One turn or mirror swaps these rows in pairs. Which row does each one swap with?
The rows were stretched afterwards, more along some directions than others.
z150: [  4  17  11   0  -3  -3   3   7  11   9  11  11   5 -14 -23  23   9   0
  -4 -25  -1   2  -5 -11 -10  13  -8]
z271: [ -2   3  11   1   4  -5  -4   8  13   3   4  -1  -8  -8 -17   3   2  -4
  -9 -19   5   4  -2  -3   1   4 -16]
z944: [ -6  13  10   4   7   0  -8   0   2  -1  14  14  -3  -7 -13  18  -1  -9
   7  -8  -4   3 -10   2  12   9   3]
z514: [ 12  16   5   7  15  -4 -10   7  -1   4   5  21  -6   4 -10  16   5  -4
   4 -17   4   3 -14   2 -10   1  -3]
z883: [  8  19   6   2  -1   0  -3   2   0   8   9  19 -11  -4 -17  15  -5  -2
  -7 -17  14  -1  -1  -3  -7  17  -7]
z568: [  2   8   7 -11  15  -4  -2   3   5   3   5  -1  -6  -1   0  13   3  -1
  -1  -9  -1  -9  -4  -8  10  17  -5]
z951: [  4  13   4  -1   3   1  -1   5   0   3   4   4 -11   4  -9   8  -7  -1
  -1  -4  -5   4  -7   1   8  12  -6]
z2: [ 20  16   3  -1   9   5 -16   5   4   7   2  20 -13   6   8  11  -5 -11
   3 -10  10  -7  -8   2 -21  11  -1]
z357: [ 11  12  25   0   7   4  -7   8   8   9  17  11   4 -11   1  24   6 -13
   1 -11 -20  -9 -13 -11  -7  14   3]
z918: [  3  22  20  -3   2  -3   2  18   4   3  12  14  -3 -11  -7   5  12  -6
  -8 -13 -16   1  -2  -4 -11   9  -9]
z320: [ 10  21   4  -2   6   2  -6   7   5  19  -5  17   7 -10  -6  20  12   1
  -1 -22  -4  -3  -3  10 -14  13   5]
z623: [  7   7  17   0   9   0  -5  -6   9   0   2   5  -1  -4  -6  -3   2  -2
   3 -13   3   4   7  -9  -3   8  -2]
z899: [ 18  20  33  -2   2   3  -2   6   6  14   1  22   4 -14  -6   4  12  -4
  -6 -15  -8  -1   8  -3 -17  16  -3]
z630: [  2  19  14   3  -1  -2  -4   6   7   5  -2  15   6  -9 -18  14   2   8
  -4 -17   2   5  -7   5  -6   4   2]
z495: [ 19  14   0  -2  -7  -9  -1  -4  -3   1   3  15  -4   0 -18   8   0   3
   3 -23   8   5   0   7  -5   1   3]
z183: [ -5  -2   7  -9  10  -2  -2  20  12  16   9  16   7   2  -5  16  14  -1
   4  -1 -18  -8   8  -5   4  12  -3]
z577: [  9   0   8   8  -7  11  -5   3   7   8  -4  16   0   1 -10   5  11  -8
   7 -10  -2  -2   4   3 -22   3   5]
z50: [  6  12   7  -7  -2  -4   6  -8   2   4  -3   3  -7 -10 -24  10  -1  14
  -1  -8   4  -2   3   0  -8  10   1]
z787: [ 18  14  10 -14   3  -8  -2   3   3  10   0  14  -6   1 -26  16  13  10
   2 -17  -5  -5   5   4 -13   0  -9]
z821: [  0   6   6  12  -8   6  -4  26   3   8   4  13 -16  -6 -20   3   6   1
 -11  -5  -4  10  -8  -4  -9  11 -10]
z636: [ 12  21  -2   1   0  -5  -4  14   9   3   6  10  -5  -5  -7   8  -2   0
  -2 -12   1   2  -6  -6  -9   7  -3]
z895: [ -3   2   8  -4   8   7  -5   6   4   2  11   8  -5 -13 -14  21  -4  -7
  -2  -5  -5  -3 -16  -6   0  13 -11]
z423: [  6  15  10  -1  11  -2  -7   5  10  -3   0   3   0   3 -16   5   4  -3
   1  -8  -6   4   9   5   0   4  -6]
z575: [  4  15   8  -1  14  -8  -2   6  14  14  -1  10 -10 -12 -10  11   6   0
 -17 -19   3 -13  -3  -1 -14   4 -12]
z881: [ -1   4  22   8  -1  -7   0  -4   7   6   1   7  -2  -9 -16   8  14   6
  -8 -14   1  -4   3  -6  -5  17  -4]
z441: [  8  12   7  -3  11  -2  -3  19   1   6   8  19  -2   2 -18  17   6   4
   0 -15 -15  -1  -6   0 -14   1   1]
z208: [  4   7 -12  -6  -3  -8  -2   2   5  -2  -1   6 -15   4 -19  20  -8   7
   7  -9   9   5  -4   5   3  16  -1]
z518: [ 13  17   1   0  -4  -4  -7  -7   5   8  -1  19  -3   3  -1  -4   1  -4
  -2 -25  12   8   3   5 -16   2   8]
z639: [ -1  14  -3   5   4   3 -10  -1   9   1   3  -4  -1   0  -6  17  -4  -1
  13 -10   3   4 -10   4   1   7   2]
z58: [  7  12  19   2   8 -10   1   6   3  13   8  16  -2   1  -2  11  11   5
 -12  -9   6  -3   6  -7  -5  14  -3]
z855: [ -4   7  13   4   0  -2   0   5  10  -2   9  -2  -9  -2  -7   4   9   4
  -8  -5  -4   1  -1 -19   3   9  -9]
z930: [  3  11  12  -9  -4  -1   0  -1   2   4   6  13 -10  -1  -7  19   2   2
  13  -6  11   3  -2 -12  -2   8   0]
z360: [  7  14   1   1   8   0  -4  21   5  10   9  11  -8 -12 -10  13   0  -5
 -11 -13 -11  -1 -10  11  -7  21 -10]
z878: [  6  13  -6  -4   3   3  -1   7   4   2   0  -3  -3 -10  -8   6 -10   1
  -8 -19   5   5   2  12 -11   3  -2]
z405: [  6   0   2  -9   9   1 -13   7   8   3   7  10  -5  -5  15   9  -8 -11
   9  -6   8  -8 -11  -8 -14   8  -1]
z434: [  3   8  12   6   1   7  -4   5   6   1   3  -2 -14 -12  -5   2 -13  -8
 -10   3  -6  -6  -2  -5 -10  14 -10]
z392: [ 11  13   2 -20   3  -2   3  13  11   5   5  -1  10 -14  -5  15  -1   9
   0 -18  -6   1  11   1  -4   6  -7]
z185: [  0   6  13   1   1   2  -5  19   1  -1  15   3   6 -10 -13  13  -2  -4
   1  -9  -9   3 -16  -6  -2   4   1]
z209: [  6   1   1  -5  13   1  -2   3  10   3  -4   4   3  -6  -1  10  -8  -2
   9  -7   0 -15  -5   6  -5   8  -2]
z289: [  6   8  12  -7  18  -8  -4   6   7   7   6  14  -8   9  -3  22   9  -1
  -2  -7   4 -16  -7  -7  -5   7 -13]
z823: [ 10  15   2   6   2   6  -6   3   6   0  -8  -4 -16 -11   2  -9  -4   1
 -19 -21   7   6  -5   2 -10  11  -4]
z382: [  1  -3   7 -10   2  -4  -3  -9   9  -1  -6  -5  -4  -4  -3   4   2  -2
   9  -8   2  -4   3  -9  -4   1   4]
z172: [  4  13   9  -4   7 -13  -2  10   5   9   7  10   3  -8  -5  -1   5   0
  -2 -16   9   4   2  -6  -4   2   0]
z974: [  3  19  10  -5   8  -4   2  14   9  10   1   8  -6  -4  -5  -3   5   9
 -11  -6  -4  -2   7  -8  -6  16 -14]
z739: [  2   7   4 -10   6  -1  -1   0   1   0  -4  -2   0 -14  -1   2  -4   1
  -1 -14   5   5  -7   0   3  -1  -9]
z74: [ 20  12  11 -10  19  -1  -9   0   5   9   0  15   7   3  11  10 -10  -4
   8 -18  12  -8  -1   4  -9   2  12]
z453: [ 16  14  16  -6   4   5  -5  -1  11   9   1  15   0   0  -1   0  -1  -2
  -2  -6   8  -2   2   2 -16  12   5]
z422: [  6  18   9  -1 -11   2   2   3  11  11  15  10  -4 -10 -15  27   4  -5
  -4 -16  -5   6  -2  -9 -10  21   0]
z457: [-4  8  4  7  7 -1 -6 12  3  6  3  7 -8  3 -6 22  5  5 -1  0  1 -5 -4  1
  7 17 -2]
z529: [  1  26   6  -4  12  -4  -4  20  10  13  21  19  -2  -1  -6  23  -6  -4
   3  -5 -13  -2   4  -4  -1   3  -1]
z332: [  7   7  -6   3  -4   0  -5   7   3   4   4  18  -1   1 -20  28 -15   3
  12 -10  14   7 -10   4  -6  16   4]
z690: [ 17  12  19   5   4  -1  -5  10  10  13   0  21   0 -12  -2   0   6   3
  -4 -16   4  -3   7  -1 -18  14   2]
z26: [ 17  18  11 -20   0  -5  -3   7  13   9   8  13   2   3 -16  27  -2   3
   5  -9  -1  -5  10  -4  -8   9   0]
z913: [  3  10  18  -2  12  -5 -14   5   9   5  16  11  -8   7   7  12   3 -12
   7  -7  -3  -7  -6  -8   6   1   3]
z850: [ 10  21  22  -3  24  -4  -9  -3   6  12   5  17  -1  -3  10   5   0  -8
  -9  -9   9 -10   6 -10  -9   7  -3]
z446: [ -8 -11  14   1  17   3  -7   2  13  -4   5  -1  -8  -2   2   0   5  -9
  -5   6   7 -12  -4 -13  12   8 -14]
z201: [ 21   9   4  -5   7   0  -6   7   1  -2  -1   2  -3   7  -1   4   9  -2
   3 -19   0   6 -10  -1 -13 -11   2]
z126: [ 13  22   9 -19  10  -1  -3  -2   3   4   7   2   3  -8  -5  22   1   7
   3 -20   2  -3  -7  -8  -6   6  -1]
z347: [  4   7  17   9  10   8 -13  -2  10   7   4  13  -2   1  20  17   6 -13
   6  -8  12 -12 -13  -2  -9  19  12]
z257: [  4   7   4   0  11  -3 -10  20   6  13  13  21  -1  -3   6  18 -10  -9
   3 -10   1  -4 -15   8  -7   9   8]
z205: [  9  17   0   5   4  -5 -17  -9   4   5   0  11 -15   8   0  14  -1  -4
  -3 -13  16   5 -17   3  -2  10   3]
z378: [  9  17  11   0   9   0  -3   6   8   2   6   6 -16  -8  -5   8  -5 -14
   3 -11   1   0   1  -9  -7   7 -12]
z206: [ -3  10  -8  10   3   3 -14  -7   4   5  -4   3 -10  -7  -3  13  -4  -4
  -5 -15  18   2 -24   4   0  15   0]
z466: [  6  10  12  -1   0  -2 -11   9   7  12   6  23  -1  -1   7  16  15  -5
   4  -7 -11 -12  -8  -4  -2  18   6]
z408: [  5  11  -4  11  -7   2  -7  -1  12   2   0  10  -8  -7 -23  22   2  -9
   4 -17  14   1 -10   9 -14   9  -2]
z164: [  5  18  17  -6  -5   2  -3  16   8   8  16   9   9 -13  -2  19   3  -8
   6 -16 -25   7   5  -4  -5   7   1]
z879: [ 17  28  10  -6  -3   1  -4  -7   8   9   3  12   7 -13  -2  20 -12  -4
   3 -16   6  -4  -5   6 -15  10   6]
z17: [  0  -1  16   0   5   6  -2  -3  12  10   0   1  -6 -11 -18  25  -2   3
   0  -9  10 -11 -16  -7  -6  16  -3]
z747: [ 14  14  26  -2   6   5  -6  -2  11   5   0   6   7 -11  15  -5   8  -9
  -1 -11  -9  -3   5   1 -16   0   7]
z152: [ -6   9  -1  20 -11   3  -6   9   5   1   5   4 -16  -7 -23   4  13  -4
 -10 -12  -7   6  -9   0   8  11 -12]
z187: [-14   3   3  -1   0  -8  -2   7   5   9  18  12  -1  -9 -17  25   1  -9
   8  -3  -1   1  -2 -17   8   3 -10]
z564: [  3  -3  19  -2  -6  -2  -2   7   6   3   2   6  -1  -8  -6  22  11  -8
  13  -5  -5  -5  -6 -11  -6  11  -1]

Swapped with z495: z183
Swapped with z690: z422
Swapped with z787: z187
Swapped with z2: z206

